128 stands for zero in the data rows.
Here are some points:
[142 108 157  74 135 151 146 207  73 147 108 108 159  91 170 109]
[225 124 190 174 129 194 105 150 186  66  91 143  87  64  43  72]
[ 45 164 113 162 138 132 124 136 134 121 118 154 152 118 126 136]
[145  86 192  82 105 148 126 118 159 160  68 139  85 160 136 132]
[ 18 159 108 150 143 143 229 153 121 149 124 152 141 124 129 125]
[ 46 141 129 184 136 140  96 143 165 110 138 156 141 111  74 132]
[ 65 227 118 150 132 154 138 151 141 120 129 128 125 118  91 111]
[  0 161 129 170 128 156 109 170 140 113 131 154 140 129 102 128]
[193 121  58 125 167  87 140 120  35 161 161 122  76 126 171 180]
[ 81 150 108 148 146 132 133 142 127 137 126 132 137 116 125 120]
[ 38 137 152 142 122 158 139 121 178 126 130 114 139 147  97 101]
[212  61 125 113 158 101 135  73 203 128 131  44 180 133 136 118]
[144 155 149 146 130 138 139 155 140 120 136 124 115 102  94 102]
[ 14 173 155 184 132 163 118 167 137 137 121 142 124 116  89 106]
[107 121 125  80 138 123  95 180 110 181 105  77 172 121 164 158]
[208 129 126 117 153 107 110 116 102 120  97 111 113 121 133 152]
[  0 178   8 165 123 128 122 144 126 127 125 161 140 129 116 143]
[ 92 152 180 113 153 132 144 140 145 107 130 121 136 104 122 115]
[145 170  92 134 122  90  98  84  29 141 150 136  98 160 185 194]
[ 59 161 123 109 153 108 165 141  63 129 119 196  68 167 129 169]
[  0 171  98 161 138 132 149 130 135 155 138 134 147 146 129 129]
[192  84 177 128 126 157 125  84 217  98 138  84 143 128  81  71]
[111 109 144 123 151 141 124 136 132 128 140 122 158  94 147 119]
[127 127 105 148 162 112 154 100 108 121 163 116 138 112 132 133]
[ 30 168  84 148 134 119 134 141  59 156 152 154 106 142 163 168]
Here are 24 more points, each followed by its number:
[174 108 104 145 149 132 126 128 121 125 122 119 130 117 103 120] 0
[ 96 144 131 110 128 108 107 163  73 156 129 124 137 140 148 154] 1
[150 100 113 135 132 130 124 151 169  97  94 171 136 111 111 137] 2
[ 55 111 186  71 159  93 156 101 105 171  79 206  53 204 113 159] 3
[224 109  93  87 147 117 162 118  43  63 135 185  57 145 161 176] 4
[182  99 141 114 164 126 113 152  93 143 120 116 145  74 139 118] 5
[ 13 191 100 135 120 133 149 146 141 148 128   0 138 152 109 114] 6
[183  87 148  79 115 123 132 120 145 166  90  92 111 162 160 152] 7
[255  62 146  80  83 134 130 123 222  67 114 137 162  98 126  93] 8
[240 157 100 116 126  73  98  70   1 129 160 148  90 143 211 209] 9
[175 129 112  97 133 125 161 130 166 130 122 110 134 121 112 108] 10
[186 190 156 111  43 104  85 114 137 111 182 177 123 130 103  76] 11
[ 24 148 118 124 128 118 108 171 103 167 104 102 172 127 166 156] 12
[ 82 117 135 137 145 110 120 155 180  87 105 143 189  89 112 129] 13
[225   0 128 143 146 162 126 102  82 142 139 100 114 114 145 100] 14
[178 144 152  82 138 101 136 102  87 150 101 132  94 167 153 153] 15
[241  89  68 143 163 117 123  82 120 156 137  77 126 130 141 120] 16
[111 140 111 154 154 147 128 223  46 142 160 131  86 126 156 141] 17
[209 119 125 128 125 115  95 102 126 121 147 139 130 109 116 117] 18
[ 65 154 109 161 109 159 120 127  71 138 148 170  85 148 152 139] 19
[110 117 153 141 121 169 127  98 188 123 151  95 131 135 102  94] 20
[ 82 161  99 122  71 152 123 144 123 119 140 156 110 255 135 130] 21
[178 158 159  90 101 141 110 146  94 123 111 129 129 134 127 119] 22
[195  88 130  70 156 103  95 182 105 178  86  54 182 103 167 168] 23
Which of these numbered points is nearest to each point below, ignoring the direction in which the first points spread most? Its number follows each.
[173 141 105  88  77 155 136 138 119 115 137 149 105 126 144 115] > 22
[175 106 116 139 156 119 126 124 109 133 123 128 134 111 117 127] > 0
[ 64  98 124 163 146 124 100 178 156 115  97 144 175  87 103 141] > 13
[ 90 156  98 112 120 126 164 141 147 140 121 130 146 132 121 102] > 10
[157 101 147  95  89 142 134 136 222  87 111 151 149 116 116 112] > 8
[191  99 147  97  86 108 133 115 166  76 120 165 124 132 131 134] > 8
[  0 168 111 168 112 165 131 120  77 133 167 172 102 151 146 144] > 19
[108 117 167 131 110 157 138 104 200 112 140  96 137 136  95  85] > 20
[151 118  68 157 147 124 135 100 107 160 142  92 122 145 147 133] > 16
[211  58 124 140 161 130 123  97 164 107 132 104 152 116 107 118] > 0
[ 44 152 143 148 107 161 126 110 182 139 147 115 129 147 105 105] > 20
[202 150 102 141  93  69  97  88  53 119 179 164 102 140 192 153] > 9
[151 201 149 115  45  72  60 109 152 152 220 204 144 132  79  60] > 11
[ 25 200 110 161 105 124 113 115  52 145 146 150 100 155 162 162] > 19
[  0 188 131 159 113 156 126 123 161 140 148 125 134 147 106 121] > 20
[139 126  83 155 161  97 112 144  70 120 150 149  91 117 147 193] > 18
[ 22 116 164  59 189  87 184 119  79 186  73 247  24 225 111 167] > 3
[122 136 104 164 149 146 133 108  43 149 151 152  81 125 165 145] > 19
[185 126  55 188 144  73 157 122   0 114 218 196  36 150 188  73] > 4
[242  53 104 107 155 103 127  72 158 190 125   2 156 163 164 131] > 16
[ 86 128 128 125 149 142 115 216  98 160 119 132 157  95 129 112] > 5
[255 107 118  72 133 113 166 121 167 109 121 104 137 114 109  85] > 10
[104 114 179 125 119 153 135 102 194 118 132  97 139 146  97  88] > 20
[250  58 122 128 133 125 110 144 192  83 106 153 149  96  94 127] > 2
[116 109 115 140 159 104 117 129 181 118 117  98 174 117 107 137] > 13
[129 139  97 113 135 114 159 128  52 120 129 186  68 150 148 168] > 4
[118 109 158 107 161 129  92 202  83 185 126 113 168  63 169 122] > 5
[  0 255 104 163 105 114 122 141  68 164 151 143 110 151 155 162] > 22
[ 97 198 144 139  53 122  93 126 137 127 174 190 133 147 113  91] > 11
[130 160 198 150  92 182 104 122 212 108 120 140 112 126  69  69] > 20
[253 130 122  86 150  77 127 113  49 156 104  81 102 143 180 186] > 15
[247  96 103  85 129 127 152 144 106  97 107 140  91 132 130 139] > 4
[ 85 160 151 120 125 146 124 156 107 125 112 126 123 117 111 120] > 22
[164 163 142 100  58  95 102 109 182 145 177 188 149 132  79  63] > 11
[ 89 154 106 111 124 128 152 136 143 131 122 128 140 124 110 114] > 10
[131  94 164  73 156 129  91 210  81 187  84  70 207  81 188 125] > 23
[159 112 149 113 153 149 119 150  79 157 128 103 141 106 157 113] > 5
